In the rows, zero is written as 128.
A single turn carries every row of the set below to another of its rows. Some are shown first; where does it send the rows asked next?
degi: [131 124 115 141 126 122 118 142  95 122 126 107 133 108 134 154 135 194
 115 125  49 121 125 134 117 101 138 123 145 129 127 143 136 128 112 114
 125 126 125 137 125 124  97 139 119 129 160 144 145 158 121 152 124 105
 145 112 131 124]
gilob: [109  87 135 162 105 168 104 129 134 115 114 127 162 162 107 132 135 124
 128 147 102 133 116 132 142 136 111 129 115  96 166 104 138 162 128 132
 142 133 114 119 131 117 127 104 102 115 125 104 128  95 117 105 124 144
 119 101 141 125]
Forok: [125  99 124 115 134 101 116 111 131 114 145 126 158 113 115 128 133 100
 171 139 138 137 130 104 116 143 133 105 122 140 108 116 118  96 138  97
 114 111 128 143 104 132 117 178 158  91 134 139  99 124 119 117  88 142
 110 135 155 143]
vokab: [115 112  99 146  90 132 122 104 115  82 130 139 124 117 134 141 108  87
 127 141 122 117 116 153 115 122 124 113 145 119 148 129 130 133 164 154
 153 146 142 118 119 146 126 155 143 143 150  90 164 124 117 118 103 103
 102 129 123 109]
Dut: [ 86 115 108 127 123 142 126 144 159 122  85 114 152 114 167 155 151 116
 147 130 127 112 120 137 121 125 130 108 124 136  98  91 128 140  94 109
 147 111 136 117 171 135 122 135  98 138 135  97 114 105 139 110 102 108
 126 109 130 109]
poseb: [134 128 119 129 149 134 122 119 154 130 116 121 109 110 171 125  97 142
 159 147 126  86 144 125 136 112 144 126 122 129 117 178 134 110 126 138
 120 106 110  99 139 100 148 115 129 133 150 147 117 126 157 147 115 145
 108 117 114 114]
beto: [134 165 121  94 130 115 170 109 133 164 150 120 136  93 147 127 140 123
 134 124 121  98 177 142 118 109 126 123 156 113  96 117 118 118 136 123
 134 106 146 163 116 146 135 144  94 132 103 126 120 115 136 149 140 120
 133 135 116 117]
Gukon: [140 123 131 105 122 147 130 102 157 158 104 105 139 144 119 157 141 166
 142 113 157 140 157 140 134 117  94 125 121 125 143 116 154 134 134 145
 119 151 129 147  91 146 137  98 125 162 154 122 144 136 132 143 114 172
 159 137 142 122]
Geza: [106 145 140 107 119 117 144 146 121  98 117 128 144 134 148 129 111 110
 123 119 116 158 101  98 145  86  94 133 124 118 110  88 173 111 114 130
 140  88 136 143 113 121 142 167 121 148 127 107 134 120 144  91 119 114
 120 128 125 124]
Kol: [167 144  81 168 121 121 143  96 109 117 118  97 135 114 135  86 125 109
 134 134 138 143 114 151 100 144 136 106 139 128 118 129 134 147 116 105
 129 118 141 134 124 111 126 132 164 125 148 133 119 142 173 137 111 155
 155 136 155 131]
ronaf: [105 126 105 106 138  88 137  76 111 113 145 123 129 159 108 134 162 160
 115 100 130 139 109 140 147 142 134 134 119 131 136 110 129 100 105 103
 116 142 139 156 126 129 113 147 151 144 150 126 122  78 111 145 140 130
 142 107 124 140]
Baga: [119 144 146 132 103 136 119 104 128 145  82 120 116  98 108 120 126 103
 118 132 128 129 116 122 164  71 147 125 120  93 140  95 157 106 105 129
 111 114 137 108 114 152 100 106 147 107 132 124 125 142 140 117 146 121
 144 123 144 135]
gele: [154 136 123 106 112 154 103 119 122 153 111 121 109 144 114 111 120 148
 118 102 152 144 115 143 143  95 126 130 120 111 143  88 143 145 129 103
 114 114 129 138 164 118 134  84 144 100 150 148 100 138 144 108 153 127
 139 131  94 129]
rireg: [131 127 104 111 153 134 147 117 131 111 108 124 128 145 120 138 131 149
 132 128 113 124 126  96 130  79 124 112 133 156 124 143 139 141 152 118
 131 114 106 139 124 130 112 131 121 130  57 130 129 157  95 123 110 130
 172 111 113 139]
Beli: [122 117 114 103 152 133  88 119 113 120 154 118 131 140 147 125 127 138
 104  99 154 136 158 139  95  91 119 126 162 161 138 128 125  99 153 100
 163 132 127 118 162 101 121 121 110 141 153 124 109 144 128 113 115 112
  96 129 126 119]
pog: [130 117 126 106 121 129  91 136 199 130 121  82 150 107 132 117 138 125
 161 134 187 134 132 120 110 142  99 137 128 146 149 146 128 128 146 138
 140 145 119 140  84 108 124 129 120 138 133 126 149 135 121 121 129 139
 126 114 133 129]
bodaf: [138 128 136 125  95 133 132 100 113 109 157 154 161 131 122 112 118 127
 110 122 108 141 151 136 110 107 123 117 140 115 143 132 169 137 131 155
 108 139 117 121 104 145 141 130 162  95 109 102 161 102 148 146 164 123
 127 131 142 112]
viz: [132 117 122 128 120 134 137 138  90 149 126 118 139 130 123 144 126  94
 125 121 147 133 116 145 130 190 156 134 141 137 130 134 135 156  95 124
 142 128 129 135 120 116 101 138 115 123 201 148 139 109 124 139 113  98
 146 164 126 138]
pupe: [139 115  98 133 127 129 136 161 106 123 130  98 140 139 167 112 145 135
 142 106 127 125 148 126 136 113 128  97 163 141 124 157 110 139 122 123
 110  99 104 118 130 106 113 135 125 142 128 141 111 138 161 125 142  72
 135 107 178 106]
Fil: [162 144  92 168 117 122  90 136 127 122 116 139 143 111 104 157 150 136
 114 140 117 140 140 133  67 155 129 144 150 127 118 139 144 141 129 116
 122 153 124 129 112 109 129 103 160 100 124 111 130 115 129 145 142 106
 138 135 156 138]
lugol: [130 121 140 109 123 124 131 135 164 131 131 107 134 150 126 143 128 161
 107 128 196 133 149 168 130 155 124 134 130 139 133 120 134 108 149 120
 150 124 114 135 122 126 115 108 129 129 123 135 199 143 107 155 114 124
 154 133 127 130]
zed: [ 98 137 129 126 102 111  93 162 150 117 145 142 158 134 116  93 125 120
 116 182 104 146 104 105 118 128 102 112 158 131 134  95 140 139 133 117
 147 113 119 119 111 126 130 124 126 115 145 119 124 110 149 162 107 136
 120 136 154 142]
ronir: [124 130  95 139 118 125 134 130 167 137 129 117 130 109 118 139 135  95
 147 124 137 143 129 113 121 100 126 134 138 133 123 136 149 145 148 123
 133 102 142 131 117 118 102 120 131 128 110 206 145  85 107 115 139  77
 141 151 111 134]
Pone: [119  83 152 125 143 103 155 137 107 117 105  91 143 129 117 114 115 109
 128 136 104 135 130 101 138 101  97 141 142 142 136 102 109 108 153  93
  95 140 140 139 104 133 125 178 134 132 143 124 138 145 135 128 106 150
 113 123 112 139]
rog: [159 126 149 137 153 124 130 122 115 133  83  89 118 131 116 153 131 154
 112 104 131 130 123 145 115 102 107 182 144 130 108 139 112 128 126 163
 119 131 130 136 140 114 147 150 120 137 137 136 145 142 113 100 157 112
 122 125 126 156]
sop: [133 150  91 144 130 145 122 132  98 137 118 137 127 171 124 153 142 112
 158 115 138  96 131 104 138 115 121 131 169  91 117 138 137 128 134 100
 129  97 145 113 140 143 102 156  98 143 113 122 100 130 129  99 154 133
 133 137 142 115]
tebo: [ 98 106 115 107 137 103 138 123 136 130 136 137 145 165 152 137 143 151
 111 126 141 137 153 133 133 121 107 145 127 139 123 155 122 128 105 128
  81 136 124 105 126 123 103 121 129 157 159 132 134  82 102 172 128 116
 106 135 111 100]
fer: [129 124 121 127 131 129 131 119 101 140 110 129 131  87 120 129 131 121
 129 125 101 132 106 117 120 167 134 125 140 138 127 128 130 104  98 126
 145 133 123 135 122 121 121 132 132 122  81 209 114 125 116 158 108 113
 111 164 126 127]
Zif: [106 111 121 151  77 146 168 117 118 110 120 105 146 132 127 121 138 105
 138 114 127 100 110 127 183 151 131 120 114 106 137 113 120 150 133 158
 141 133 110 130 101 124 130 115 137 112 150 140 104 113 143 117 136 114
 164 155 116 119]
gozu: [158 145 122 123 119 139 107 149 153 152 110 101 179 116 135 130 104 120
 140 152 118 118 140 146 144 165 130 138 107 134 108  92 102 113 153 107
 133 118 109 141 146 141 133 112 104 139 116 111 110 144 125 142  89 113
 123 106 106 122]
Bak: [116 145 127 144 135  95 165 154  91 154 135 143 153 124  98  99 146 128
 114 115 135 170 111 116 109 158  94 132 134 145 143 118 132 140 123 100
 130  87 127 134 110 129 108 118 139 106 158 101 137 115 104 153 134 123
 149 133 142 130]
fik: [127 128 142 103 154 121 115 159  88 131 136 176 115 131 141 132 114 143
 110 115 138 137 116 112 118 150 117 157  95 117 123 126 147 108 111 129
 117 120 113 144 108 111 136 114 121 123 119 120 121 106 108 132 134 105
  78 138 131  98]
Mev: [ 97 104 119 143 138 130 144 119 100 122  90  89 130 111 129 122 147 165
 121  82 129 138 116 140 129 130 127 116 126 151 131  98 124 126 107 105
 125 144  91 110 165 139 120 119 116 107 121 159  96 106 161 121 143 141
 151 138 123 127]
Zovi: [128 136 119 134 104 124  79 133 115 148  98 128 149 131 142 152 115 146
 127 128 146 179 149 129 135 143 136 114  83 122 123 108 133 116 141 141
  99 121  86 112 126 124 122 119 124 125 122  92 111 136 113 136  97 117
 115 110 152 165]
boz: [126 143  97 144 105 143 109 112 104 124 138 139 122 156 148 104  97 158
 119 135 145 134 112 106 134 130 126 126 125 124  92 122 115 129 158 146
 159 127 141 138 155 143 147 160  89 144 132 131 132 135 124 127 163 122
  95 130 118 152]
nel: [118 129 113 140 140 136 125 121 159 118 119 110 118 107 123 121 143  88
 122 129 150 135 117 164 142 126 149 120 118 121 113 125 119 107 120 121
 147 144 120 130 127 145 127 112 119 138 151 161 156  68 117 130 132  57
 122 101 160 124]
nufa: [119 126 144 144 169 157 138 127 137 135 146 153 153 103 124 100 120 146
 134 130  74 137 120 124 119 128 134 122 132 123  94 158 114 107 147 138
 138 125 126 145 140 158 124 140 124  85 139 127 128 145 127 126 157 116
 108 118 105 113]
moro: [128 136  91 131 143 126 141 112 116  98 112 116 135 152 132 123 123 103
 123 116 147 123 101 171 123 160 140 138 126 118 121 135 130 151 148 130
 118 143 106 131 129 154  82 145 124 128 133  60 125 128 143 123 128 141
 171 113 123 113]
fiz: [126  85 136 114 124 143 156 112 175 152 108 112 114  99 117 149 122 108
 136 135 163 134 167 125 137 143 110 128 166 142 147 122 139  90 160 128
 149 131 148 151 106 123 116 104 151 117 149 134 146 150 155 126 130 126
 143 133 134 123]
kiz: [117 146 139 109 139 118 131 118 159 138 130 126 111 123 106 121 150 147
 143 141 171 144 134 136 141 124 111 105 160 111 174 138 130 113 127 102
 123 119 137 141  95 119 131 125 153 132 130 123 164 141 131 113 110 175
 141 136  85 124]

gozu -> tebo
Geza -> fer
And these:
pupe -> boz
gilob -> Bak
Gukon -> kiz
nel -> Zovi
Kol -> vokab
beto -> poseb

